In the data rows, 128 means zero.
Two rows play each game, the first against the second. How much does the first row win by? 15 is about a draw, 30 a big win and 0 a big loss. Wins can go round in a circle: one row can beat a second, the second a third and the third the first. Each row has two weighted sums of its numbers, A and B, taken from their middle values. A row wins by its A times the other's B, less its B times the other's A.
[172 123 119 129  92 138 131 150 106  99 115 165 141  32 150 129 170 114
  95 148 145]
[174  96 157 137 101 146 132 110  80 142  91  82 185  25 119  89 112 117
 151 121  83] >> 15
[165 125 154 137 121  98  89 141 101 147 122 186 201 100 163 122 161 134
 102 124 144]
[127 126 201  75 153 118 177 150 156 161 116 147 149 157  77 131 102 123
 154 158 172] >> 16
[114 117 127 139 105 181 125 128 197 135  75 147 135 150 180 197 190 104
 183 104 116]
[187 128 134 121  31  80 170 139 135 148  80 117  93  37  94 129 161 148
 129  98 151] >> 17
[125  96 146  53 117 173 123  96 190  98  90  97 151  69  88  65 174  91
  95 128 151]
[143 113 159  56 171 191 164 126 119 154 164  86  91  99 119 116 149  70
 109 177 137] >> 22
[ 90  97 143 128  40  92  69 107  82 129 138  96 108 138 115 181 127 188
 105 204 150]
[187 149  74 141 155 137 134 117  99  80  70 165 138 139  94 130 108 109
 151 169  86] >> 13
[131 128 174 162 155 161 117  83  37  77 199 130 119  68 145 110 122  81
 146 178  92]
[121 167 127 169 184  43 169  86 102  53  81 104  97 181 149 101 116 129
  65 149 168] >> 17
[116 106 113 136 197 165 161 133  96 163 110 138 120  85  90 153 101 127
 128  98 112]
[152 119 177 206  87 103 151 209 106 121 170 173 177 123 152  99 114 164
 105 145 148] >> 13
[156  69 177 104 186 171 172  93  78 153 143 102 122  86 138 145  92  78
 129 196 102]
[114 133 199 169  61 204  90 157  78  68 205 157  89 150 114  70 100 139
  84 134 123] >> 12
[101  92  79 124 167 114 125 147 115 141 139 127  83  68 102 169 123 122
 133  90 151]
[119 113 137  89 157 112 153 211 145 189 125  94  89 101 143 100 125 178
 164  91  74] >> 17
[104 135 134 112 134 142 122 174 151 108 118 136  67 126 146 143 110 141
 150  60 110]
[164 136 194 155 208 131 147  94  80 178 198  88  87 144 122 160 132  83
 131 151 122] >> 17
[130  95  85 121 140 126 143 104  81 116 141 139 225  58 155 137 104 129
 124 101 139]
[124 107 111 121 179  73 101 140 165 103 130 178 148 132 129 177 105 140
 125 146 140] >> 20
[120 152 112 161 146 116 126  68 138 183 136 153 114 126 123  76  16 110
  81 109 201]
[120 120 157 161 134 156 108 195 142  83 143 108 102 173 128  80 120 140
  60  43  57] >> 13
[148 123 196 168 137 104 129 190  88 191 150 136 169 151 162  99 184 103
  44  87 113]
[104 140 176  98 179 159 184 122 126 164  98 102 119  97  97  78 161 127
 205 111 188] >> 10
[152 101 128 157 108  95 127 144 145 167 130 147 181 162 141 149 165  71
  88 100 144]
[ 92 132 140  77 127 189 139 103 127 172  56 171 136 131 136 134 141 131
 181 111 175] >> 14
[101  86  92 109 142  91 125 151 143 130 135 150 137 147 159 183 112 141
 130 159 130]
[ 80 108  86 103 114 115 118 111 108 129 164  90 186  92 131 183  91 134
 123  94 147] >> 15
[ 97 111 110  91 192 196 167 116 103 190  67 148 118 102  95 144 152 142
 123 135 138]
[156 102 143 195 122 130 138 163 174 132 164 138 155 172 133 143 180 100
 152 132 158] >> 14
[154 123  82  95 109 112  98 133  97 196 144  99 129 142 210  69 141 204
 160 163  85]
[153 131 203 149 107 113 166 194 132 119 140 117 105  94 162  58 144 127
  80  47  73] >> 10
[163 130 173 170 126 103 155 151 130 178 150  65 100 119  50 190 163 154
 184 105 155]
[112  77 175 120  95 139  94 104 133 153  28 127 116 161 124  99  55 181
 159 237 139] >> 10
[146 108  89 102 132 105 109 147 155 122 107 172 132 162 122 178 129  96
 143 117 114]
[144 174  87 174 158  65 141 109 117  49  47 168  99 102 163 111 113 135
  79 164 158] >> 15
[158 138  96 136 104 197 162 146 206 111 104 149 118 120 158 195 158 149
 135 157 148]
[157 133 115 111 178  99 110  59  82 234 197 174 118 157 180  79  94 125
  82 105 118] >> 7
[135 142 131 107 134  42 156 151 142 108 118 173 149 157 114 126  54 131
 142 220 125]
[151 108 103 102 128  73 115 119 140 168 128 204 173 156 130 128 117 102
 123 106 127] >> 14
[108 176 197 155  76 148 126 162 120  93 151 143 149 109 179  77  79 160
 132  83  69]
[113 114  61  87 133 154 107 127  85 130 200 135  77 144 156 124 188 148
 135 181 167] >> 19
[128 148 119  95 152  97  93 140 123 177 131  60  60 136 218 116  76 183
 106 133 115]
[133 162 150 124 104  93 196 172 116 130 152 141  96  84  84  80 106 149
 144  94 185] >> 12
[ 98  99 128 116 156 132 126 164 152 117 115 133  62 102  96 117  95 147
 118  57 105]
[140 145 150  58 164 161 122 141 127 128  84  63 151 149  41  96  81  92
 169 126 182] >> 17
[137 119 128 179 170 175 182 133  41 173  59 126 138 152  61 122 121 153
  99  90  66]
[106  97  82  97 119  62 130 146 161 157 144 166 200 154 124 170  92  84
 131 130 122] >> 18
[117 120  96 177 107 126 152  76  97  89 143 156 108 115 214 103 111  62
 211 159  46]
[126 122 153 138 122  72 188 108 114 216 150 111  96 179 157 141  82  46
  61 172  96] >> 26
[125 103 164 101 203 160 166 135  87 189 125  87 131  54  72 141  99  93
 157 190 168]
[142 147 151   9 148  75 145 107 129 192 170 172 144 166  90  79 201 151
 130 176 101] >> 14
[125 188  94 168 124  81 151  79  92 125 139  99 102 121 164 116  54 100
  29 117 185]
[133 136  64 111 190 115 118 133 116  70  65 160 155 146 128 127 132 131
 107 125  71] >> 13
[115 103  80 124 206 166 145 118 130 185  54 176 164  97 133 152 165 119
 156 108 159]
[ 95  99 110  72 164 148 133 140  83 140 163  94 155 121  93 145 160 106
 163 142 166] >> 14
[135 110 133  80 140 173  92 121  88  72 199  72 162  69 100 129 137 140
 117 134 132]
[142 112 181 249 149 115 125  52 134  82 147  65 110 170 116 163 180 110
 156 136   0] >> 5
[123 162  61  85  81 125 125 119  50 103  98  67 147 185  87  99 141 109
 105 106 140]
[121 164 154 135 220 131 158 118  97 146 119  89  80 133 178 164 120 113
  27 130 132] >> 5
[109  96  69 125  99 117 158 160 171 151 132 147 149 161 159 175 154  95
 137 117 149]
[132 173 107  85 123 146  85 138 155  78  99  44 127 177  77  79  76 106
 135 131 146] >> 15
[145 111 146 113 142  95 127 174 140  77 175 196 167 109 146 126 153 114
  86 169 137]
[137 122  81 126 144 125 132 145 104  98 128 167 175  60 128 143 147 119
 138 164 131] >> 13
[148 123  96  91 140 100  98 105 148  87 151 200 122 204  71 125 103 147
 133 112  47]
[117 112  66 125 130 176 120 131 164 130  91 157 139  99 192 163 170 129
 170 102 137] >> 17
[149 155 127 115  81 179 101 126 122 132  39 126 118 139 127 191 175 131
 124 124 153]
[ 43 125 197 170 100  86 139 130 135 109 123 166 123 129 126  94 111 174
 108 211 173] >> 20
[130 103 103 129  70 205 123 149  94 119 137 111 147 161 106  75 196 131
 110 198 142]
[133 145 148 140 132 127 113  94 137 186 166 170 105 190 183 156 105  77
 107 114 131] >> 17
[131  95 154 156 124  31 100  78 189  95  96 104  65 115 105 151 172 163
  91 126 105]
[ 98  99  84  66 135 131 118 124 194  82 112 104 102 116 186 156 130  83
 170 119  83] >> 12
[ 75 112 123 116  93 153 119 110 155 151 109 164 103 102 170 122 181 111
 142  89 223]
[110  77 102 118  87  94 131 147 139 132 118 114 124 184 203 142 123 100
 140 136 111] >> 21
[137 154  64 183 152 104 170  89  62  80  26  92 122 166 105  96 168 143
  53 128 121]
[172 134 157 160 105  79  42  78 167 218 102  84 111 126 179  94 163 181
  88 141 167] >> 17
[146 108 113 134 113 151 125 165 175 162 139 187 172 186 148 128 156  67
 147 151 139]
[154 147 183   5 173 133 154 103 154 216 216 151  95 154 106 119 152 118
 117 183 142] >> 14
[121 138 146 101 100 152  90 146 105  86 150  65 173 156  97  86 140  90
  58  89 126]
[141 154  41 116 150 128 117  58  93 191 145 173 170 107 103  96  65 181
 160  92 104] >> 17
[135 109 115 192 172 155 189  99  99 180 123  79 137 127  62 118  72 154
 162 174 113]
[124 133  99  99 153 125 106  95 133 106 112 168 109 133 101 171 114 114
 105  94 106] >> 19
[118 134 105 129 195  60  89 148 161 116  93 107  93 136 175 163 151 169
  68 140 109]
[ 94 153 179 165 105 105 178  89  97  89 158 149 175  65 189  93 156 166
 199 125  47] >> 16
[ 87 131 191  58  88  96 159  55 185 108  66 101 135 122 110  89 211 167
 137 157 151]
[ 95 158  98  71 110  81 186 145  23 143 112 118 115 138 105  67 172 155
 221 130 229] >> 18
[107 171 102  97 153 196 139 161 123 137  71 146 125  92 148 182 145 144
  83 136 102]
[170 141 137  94 172  92 106 115 105 184 181 113 134 174 109 124 114  94
 191 140 144] >> 11
[106 141 124  67 139 160  83 145 101  68 130  44 186 117  54  87  92  80
 121 102 142]
[138 152 106 105 105 159  82 137 116 124 113 189 127 189  72 119 124 152
 134  72  65] >> 15
[147 145  83 132 169 105 103 169 140  85  81 161 139 122 139 190 124 126
 127 144 114]
[114 119 143 143 116 114  57 155  79 125 169  57 113 129 127 140 151 151
 108 172 154] >> 16
[173 153  96 109 137  94 104 131 110  73  76 163 154 180 100 170 137 157
 126 118 144]
[122 121  80 111 171 102 105 119 173  82 109 110  73 142 180 160 104 193
 120 106 114] >> 13
[136 117 153  68 166 173 105 118 121 156  91  84 164  77  50  94  98 110
 143 109 166]
[ 91  92 190 154  97  88 157 191 115 127 149 179 188 131 116 134 101 142
  79 183 140] >> 16
[113 158 186 135 124  21 165 140 117  68 124 186 135 138  41 101 114 140
 139 157 159]
[133 160  96 120 173 116 129 171 185  43  85 128 138 145 157 120  75 140
 140 141 128] >> 13
[198 150 166 185 111 124  96  84 164 189 128 149 130 174 141 173 167 112
 164 105 158]
[150 133 160 156 170  89  61 106  78 145 149  83  56 121 154 177 175 189
 114 161 169] >> 12
[159 136 189  97 156  95 122 101 109 241 188 132 133 165 173 102 142 142
  85 113  92]
[165 138 140 193 101 132 178 150 172 166 170  96 142 135  46 119  86 170
 165 124 187] >> 17
[ 90 138 164 158  94 174 133 134 105 121 122 170 106 117 154 126 110 108
 147  65 119]
[ 88 101  83  98  71  73 137 142 123 147 142 112  92 123 133 158  96  88
 111 108 111] >> 16
[156  85 141 110  70 154 123 133 181 117 157 130 143  95  93  80 227 110
  79 137 141]
[142 113 156 226 126 112 150  58 178  99 120 134 115 189 144 132 200  86
 137 175 129] >> 25
[129 133  92 108 159 146 105 156 169  83  97 155 104 167 130 164 122 116
 133  55  71]
[131 139  79 175  96 155 115 110 198 146 126  86 157 143 236  94  78 188
 127 174 124] >> 16
[ 88 168 133 114 131  64 180  60 133  82 106 141 136 137 129  32 207 174
 172 135  96]
[136 119 148 112 156 154 104 102  37 102 230 105 109  71  94 144 130 108
 106 129 148] >> 11
[156 164 101 128 190 119 128 156 134  68  70 162 106 126 135 162 140 102
  77 141 124]
[165 130  92 131 122 103  92 128 138 135  41 211 149 117 135 156 184 125
 129 109 113] >> 11
[143 162 139 108 113 164  90 157 160 104 140  74 137 125 195 100 105 153
 139  77  80]
[119 107 153 103 153  76 105 161  98 116 221 142 168  90 120 210 145 132
 104 132 125] >> 17
[142 118 105 129 138 172  75  82  91 140 122 238 131 139 102 148 117 144
 130 117  98]
[138 109  89 116 146 174 132 157 146  97 117 159 136 113 179 177 128 121
 137 163 139] >> 16
[138 162 112 102 176 105  78 124 211  34  88 106 118 179  90 103 106 121
 154 112 125]
[126  92  24  99 130 178 132 161 168  93 179 133 134 142 176 148 131 135
 128 196 170] >> 13
[ 79 122 237 116  87 123 167 156  96 171 117 110 160 165 116 146 108 156
  81 148 107]
[130 114 117  95 129 110  96 125 223 118 157 230  91 177  72 127 107 106
 127 118  78] >> 15
[123 149 156 138  56 149 176  64 198 120 155  83 150 104  87 253 153 167
 111 120  91]
[105  97  78 130 183 144 142 119 145 148 137  79 122   0  88 176 127 155
 147  87 106] >> 14
[104 121 129 124 180 216 132 135  91 161  67 153 120 101  88 182 120 142
 108 121 128]
[120  88 101 115 104 150 115 167 131 130 156 138 186  83 145 105 172 103
  90  93 163] >> 16
[106 103  72 152 134 117  91 138  84 110 192 134  95 109 153 119 101 184
 101 216 168]
[ 98  99 111 175  88 148 125 122 123 134 148  82 182 196 123  52 193 105
  77 121 115] >> 16
[106  83 108 109 139  50 115 112 178  99 143 130  94 119 103 138 115 137
  90 101  69]
[ 92  92  88  91 146 106 103 146 172 134 151 161 113 134 139 175 116 115
 120  78 117] >> 14
[140 191  75 136 158  72 114 126 150  69 113  75 109 133 169 139  93 155
  67 150 162]
[142 108 157 216 124 130 174 165 142 133 137  95 102 165  72  82 180 143
  78  92 134] >> 4
[143 114  97 114 127  86  81 121 151 181 129 193 136 170 163 180 167  90
 152  97 125]
[103 107 146 110 192 175 133 127 103 187 113 115 101  91 179 142 159 153
 109 123 153] >> 15
[140 101 100 138  87 178 149 126 190 140 129 124 148 138 155 145 248 109
 108 135 142]
[161 141 127 108  87 161 160  98 162 122  69 143 107   5 128 176 185 151
  60 175 137] >> 13
[111 111 122 171 106 148 113 103 131 175 119 192 139 119 138 144 151  92
 115  96 166]
[131 192 151 104  60 156  88 121  74 102  94  84 131 184  85 174 119 129
 124 145 118] >> 10
[106  94  74 103 116  96 121 128 144 140 135 181  84 125  96 173  70 146
 146  74  61]
[109 129 104 186 113  87 168  53 114 119 101  53 127 202 157  61 193  74
 151 133 140] >> 13
[149 170 109 105 137 156 146 133  91  93  20 156 100 125 120 159 129 129
  89 172 113]
[136 118  94  56 139  76 128 111 162 129 177 181 116 171  66  99  89 119
 109 110  92] >> 15
[157 156 120 157  86 125 186 123 132  84 155 160  67  71 143  77  86  97
 102 154 144]
[137 156 128 113 147 149  74 139 122  57  94 161 105 174 115 167 120 118
 185 103 100] >> 12
[110 117 189 163  93 159 121 205 140  62 158 153 103 134 102  45 118 146
 106  38  97]
[151 166  60 194 175 117  76  74 140 169 138 117 121 135 199  68  14 163
  75 153 182] >> 17
[107 100 157 102  97  61 152 148 192 148  97 139 140 181 129 198  68  99
 117 213 113]
[ 83 146 162 222 143 107 137  65  73  85 146 114  76 100 176 111 140  71
 144 162 128] >> 11
[124 155 181 142  89 184  96 106 142 127 135 143 124 163 170 208 156 108
 191 107 107]
[146 102 158 148 119 141 190 134 150 130  76 102 132 192 141 140  99  60
 164 152 121] >> 8
[151 157  85 128 154  58 140 148  81  45 104 194 153 124 132 141 102 146
 147 151 144]
[ 94 113 140 100  77 144 150  77 213 120  90 113 139 118 128  79 255 121
 140 150 127] >> 18
[154 161 145 141 142 167 138  93  74  64 185 142 123  56 135 105 152  93
 146 176 112]
[177 117  87 113 141  83 101  82  98 204 110 168 149 125 116  95 117 184
 173 130  84] >> 13
[102 123 120 121 158 164 104 169 148 126 128 140  89 133 185 159 143 140
 135  80  95]
[103  88  89 151 121  82 180 164 129  84 141 134 151 104 175 157  98 155
 144 172 116] >> 15
[165  93 165 180 127 106 186 199 133 126 167 171 164 146  81 102 157 138
 106 103 144]
[139  95 131 186 211 101 148 116  94 132 171  87 110 100  82 180 126 155
 140 143  92] >> 23
[114 117 163 219  70 192 129 194  94 142 158 178 138 207 108  84  98 173
  98 202 155]
[128 102 101 187  75 141 178 116  80  98  29  73 200 214 120  64 208 119
  66 131  92] >> 21
[ 96 107  91 152  86 158 135 109 158 144 112 147 128 164 217 149 171  86
 152  99 150]
[179 142 116 134 145 121  98 119 117 123  72 177 132 125 133 168 169 139
 161 105 130] >> 14
[140 108 119 181 125 171 120 148  83 160 174 175 112 166  37  53 117 182
 100 107  65]
[119 137 199 208 141 137 112  65 149  96 193 114 112 103 182 168 143  98
 189 140 105] >> 14
[142 165 152 111 117 161  75 158 185  87  92 118 129 148 174 168 124 149
 150 125 128]
[159 180 117 109 128 108 162 160 130 109 108  87 130 142  51 165 131 122
 183 133 199] >> 13
[127 131 158  86 147 116  52 102 100 106 227  36 116 111  76 168 156 135
 175 113 177]
[152 162 128 115 125 167 120 148 134 111  82 145 136 109 150 165 143 147
 135 122 112] >> 17
[176  97 190 188 147  79 126 144 121 153 144  77 120 165 171 135 201 125
  90  78 145]
[145  77  54 148  93 161 169  79 120 144 162 120 146 205  92  29 166 173
 134 159  72] >> 15
[126 126 156 176 111 143  88  45 137 206  86 116 128 149 159 110 155  85
 133  72 183]
[114 114 117 144 138 153 111 166 124 147 108 179  73 148 106 119 125 148
 114  54  71] >> 14
[ 47 151 179 134  81 172  74 141 125  81 152 141 112 115 177 121  97 119
 197  94  82]
[ 98 131  69 122  78 135 199  88 165 165 134 109 135 149 205  58 186 148
 216 149  81] >> 14
[104 127 162 149  92 100 128 113 139 107 148 149  95 135 194 119 111  42
 218 113  66]
[ 85  89  58 114  34 168 144 152 158 107 225  94 146 184 157  96 179 146
 141 212 134] >> 9
[105  98  92 133 128 149 133 117 137 153  96 162 126 141 170 161 177  78
 161  77 154]
[169 124 193 148 206 107 184 177  95 204 159 105  84 169 122 110 117 124
 113  75 116] >> 22
[168 153 159 126 149 171 147 158 109 134 171 119 137 129  53 152 134 147
 200 133 195]
[134 115 190 220 114  99  98  51  23 142 155  88  90 117 130 166 162 117
 126 124 121] >> 9
[117 191 135 103 107 142 104 109 148 140 142  48 164 104 130 156  57 150
 127  97 114]
[106 175 128 198 152  66 139 112 135  78  98 161 110 110 139  77  96 137
 111 159 176] >> 21
[148 127  78 136 155 125 121 144 145 105  78 194 163  80 138 164 153 148
 109 118  95]
[172 175  98 129  94 154 170 129 153 101  68 151 121  88 166 156 163 142
 115 126 152] >> 12
[149  92 126 129 172 173 124  77  66 139 103 116 188  27 105 111  99 106
 162 156  71]
[172 159 182 146 139 151 101 132 160 136 160  90 138 157  91 166 113  89
 200 122 166] >> 16
[150  93 128  65 106 163 111 105 162  98  58 120 147  23  71 114 196 101
  95 155 127]
[144 145  71 126 104 155 122  71 161 163 230 152  71 146 117  76 110 140
  56 185 116] >> 16
[103 103  72  93 146 147 146 136 103 111 133  82 164 131 105  92 180  83
 124 118 182]
[123 126 149 120 140 180 105 120  84  93 194  50 145  82  94 167 100  96
 185 142 119] >> 14
[113 111 116 114 211 169 150 130  81 149 120 143  88 102 127 170 149 126
  89 104 132]
[150 180 145 129 112 109 168 171 136 130 129 114 132 156  73  93  79 137
 198 125 191] >> 15
[153 131 109 135 148  89 114 126  78 124 144 198 210  68 140  74  79 135
 164 104  92]
[124 136 107  86  78  65 166 142 109 179 145  39  83 129  76 143 151 154
 178 119 177] >> 10
[143 105 109 136 135 119  94  91  98 172 104 148 173 117 182 140 122 110
 123  95 148]
[142 183  94 136 160  99 150 160 141  47  96 143 109 140 154 123 131 122
 115 160 117] >> 14
[ 93 135 185 164 124 190 149 153 100 100 112 159 106 164  90 133 118 168
  31  84  78]
[143 133 147  66 118  82 134  83 174 163 158 171 102 140 107 100  82  72
 107 241  96] >> 12
[140 123 112  74 151 120  90 143 171 105 121 176 113 156 127 137 108  88
 154 142 107]
[131 124 126 198 181 206 167 101 130 102  97 131 145 171  93  81   3 168
 157 163 168] >> 16
[150  76 139 105 132 157 110  93 113 109  68 134 179  59 105  80 192  56
 104 113 143]
[ 89 120 202 147  66 138 135 189 101 109 155 155 171 181 129 124 115 146
  76 155 115] >> 11
[149 116  71 121 203 154 124 137  97 108  76 203 145  94 127 158 131 124
 151 127 166]
[106 136 128  81 175 185 156 158 114 141  86 127  98  97 173 162 173 165
 100 103 132] >> 14
[146 139 167 204 119 149 150 103 203 130 143  96 157 186 184 179  98 108
 214 155 130]
[161 106 169 177 144 113 101 133 167 142  97  68 167 133 141  56 176 117
  29  68 127] >> 10
[101 152 209 165  98 101 113 163  65  55 179 156 151  78 159  94 122 139
 145 129 108]
[112  90 122 165  78  93 148 192 138  66 173 170 164 141 145 185 110 153
 158 183 154] >> 16
[133 121 176 136 163 112 113 104  74  65 234  91 136  64 109 154  83 104
 135 141 112]
[121  95 148 141 174 101  58 160 137 136 104 140  67 160 100 163 121 160
  87  64  71] >> 9
[141 101 145 146 109 123 156 168 147 148 164 138 184 173 153 172 171  85
  78 166 182]
[109 144 133 208 120  84 115  61 103 115 202 133  57 113 200 111 144  58
 104 180 146] >> 15
[112 114  97 156 176 167 152 115  95 102 100 175 135 102  73 162  94 149
 136  79  93]
[169 144 231  68 186  88 164 170 110 220 146 126 114 182 106 126 139 123
 142  97 154] >> 12
[109 100  67 149 118 159 134 110 120 152 125 148 125  45  58 166  68 157
 154  63 127]
[137 146  75 110 145 150 128 155 181 102 101 144 117 135 172 169 163 130
 109 128 140] >> 17
[122  73  65  73 116  67 118 114 159 141 130 177 148 133  98 185 121 142
 138  74 130]
[117 151 123 172 140 113 101  68 149 140  92  86 114 138 155  65  26 158
 127 157 207] >> 13
[124 130 145 128  89 154  27 106  71 112 198 140  79 160 102 132 114 163
 159 138 141]
[116 172 189 114 129 152 138 188 113 133 136  97 168 138 156 115 137 152
  54  57  84] >> 9
[132  88  77 154 161 167 113  94  98 177  98 218 134 124  67  70  80 160
 146  74  97]
[148 117 177 171  85 132  47 173 138 109 139 106 146 124 104  48 152 151
  45  80  87] >> 15
[158 127 165 150 175 142 153  94 102 109 146  76 153 102 128 112  82  83
 193 173  60]
[174 125 127 121  56 115 149 132  70  64 121 111  90  53 155  71  75  88
 150 126  68] >> 12
[ 79 163 147 162  97 133 169 108  91  92 114 174 106  97 159  71 111 140
 166 104 145]
[153 165 101  33 160  95 102 118 139  88 150 142 107 189  65  65 129 131
 197 100 131] >> 14
[124 158 118  99 159 154  99 159 112 116  51 170 112 154 118 182 131 154
 118  85  77]
[ 81 105  75 109 134 101 131 105 180  93 152 169 125 122 149 169 109  90
 113  44 120] >> 18
[107 139 121  79 127 139 102 152  89  77 170  64 133 120  32  90 144 111
 147 140 186]
[122 102 105 206  95 150 194 118 125 164 153  95 135 212 169 107 191  86
 130 168  96] >> 20
[193 127 152 139 119  82 130 149 133 175 113 159 162 136 133 149 163 110
 134 103 168]
[143  78 108 196 160 140 182  82 107 122 108  65 132 231  83  93 211 129
 106 163  32] >> 14
[138 161 148 120 121 109 165 145  90 158 130 125  91 104  87 128 116 168
 162  60 166]
[142 133  80  87 131 169  63 127 116  90 157 159  98 219  63 107 154 121
 114  64  58] >> 15
[ 63 139 216 130  84 206 119 134 117 167  84 164 104 122 183 140 162 118
 168  79 113]
[149 112 193 147 163 170 162  97 158 244 127  65 157 104  67 132  60 116
 196 185 128] >> 13
[121 121 111  66 122  48 140  97 136 158 160 183 180 157  77 151 123 129
 101  83  66]
[ 99 121 114 174  99 113 123  74 147 144 124 146 114 153 179 138 134  57
 120 105 175] >> 15
[112 126 142  61 158 195 169 127 138 181  72 137 147  83 164 160 168 110
 133 122 140]
[157 141 198 130 152  76 163 165 119 192 177 138 155 187 121 153 138 114
 144 139 147] >> 12
[ 72 139 178 134  64 149  91 156  62  94 182 109 171 141  98 145  63 154
  61 164  75]
[193 167 148 127 114 100 106 131  89 177 114 120 111 147  98 152 169 163
 186 107 202] >> 12
[113 126 112  99 100 126 100 130  84  90 160  72 198 102  80 154  95 131
 126  95 155]
[118 112  89 105 130 112 105 146 193 101 134 165 119 157 165 167  89  85
 178 111 174] >> 25
[148 113 112 130 131  85 116 101 157 145 135 175 142 157 148 179 146  89
 143  98 124]
[ 87 116 173 134 255  63 115  58 161  75 159  98 120  82  74 153 118 187
 140 165  67] >> 15
[149 123 138  73  24 112 183  75 125 170  61  70  91 106  97 166 115  83
  47 184  75]
[105 121 172 159 117 143 186 175 117 170  89 142 116 122  66 105  48 160
 155 125 162] >> 7
[113  93  64 124  79 142 159 171 185 151 145 124 161 163 187 158 201 102
 154 143 168]
[120 160 163 138 126  85 145 107 101 165 158 118 151 160 155 142 102  96
  21 137 126] >> 13
[133 139 148  67 149 116  84 138 139 113  81  71 121 168  74  72 103  94
 133 130 161]
[103 116 168 140 140  92  99 114 105  75 184  97 163  66 116 173 104 145
  94 152 106] >> 16
[128 128 147  52 129  49 162  84 219 107 137 184 119 151  24  98 117 119
  86 142  66]
[112 119  92 142 134 144 111  82 108 157 112 161 150 133  86  94 102 154
 145  94 145] >> 12
[120 130  99 174 217  84 118 113  84  52 131 119 114  84 178 144 110 150
  82 184 127]
[127 107 156 140 118 186 141 164 135 143 148 182  40 141  27  89 100 138
 100  51 100] >> 11
[131 149 159  88 142 183 126 135 131  99 138  65 138 132  57 105  70 105
 169 130 200]
[121 133 159  72 198 158 155 141  89 154 146  27 147 115  54 115  65 135
 191  95 203] >> 11
[101 122 158 156 162 196 140 162  82 134  27 178 107 196  58 121 102 143
  96  66 112]
[ 94 147 174 123 103  76 181  60 160 108 128 148 171 102 113 150 168 187
 139 147  69] >> 17
[153 182 100 101  97  98 129 145 101 140 127  62 138 145   9 174  95 136
 147 115 189]
[128 119 108  78 198 169 132 134 105 132 107 151 128  69 172 155 169 134
 120 159 158] >> 18
[130 132 102 159 187 182 145 145 236 119 114 112 139 148 193 129 114 133
 184 177 101]
[126 173 135 167 206 118 128 107  96 187  79  95  79 122 176 145 129 119
   4 136 102] >> 19
[125  97 107 122 122 100 124 170 160 121 117 166 174 171 142 176  96  96
 130 142 146]
[137 111  69 138  72 154 133  69 171 169 196 164 118 163  97  69 108 177
 115 146  59] >> 14
[156  87 158 166  80 128  84 158 181 100 115  97 131 135  82  67 246  99
  81  86 101]
[120 143 158  35 135 104 159  73 133 176 146 141 129 153  66  54 195 145
 137 160 106] >> 10
[111  98 104 110 103 150 110 137  67 121 193  87 130 112  87 139 175 136
 127 149 169]
[170 123 222  96 189 165 229 148 128 201 128 103 104 132 105 128 108 111
 141 167 129] >> 14
[ 94 171 187 159 109  48 187  92  81  65 124 160 144  74 157  80 155 157
 175 143 113]
[107 132 183 138 102 159 176 152  46 131  78 121 140 187  92 162 157 151
  59 162  69] >> 13
[ 96 101 101 124 151 126 139 115  93  83 146 142 191 107 137 182 117 121
 136 154 130]
[105  84  63 106  47 151 147 151 163 160 149 100 109 137 211 106 158 145
 211 162 110] >> 19
[116 110  69 144 135  92 122 100  95 181 137 185 121 145 115 161  86  99
 105  68 129]
[156 131 117 150 160 148 167  95  69  98 124 134 109  42 146 158 135 109
  89 185 113] >> 13
[ 78 110  97  93 119 213 127 122 134 133 173 123 167 108 151  77 196 108
 151 118 171]
[135 124 152 136 136 159 116 138 192 129 121  60 168 151 135 139  96 117
 192 156  91] >> 9
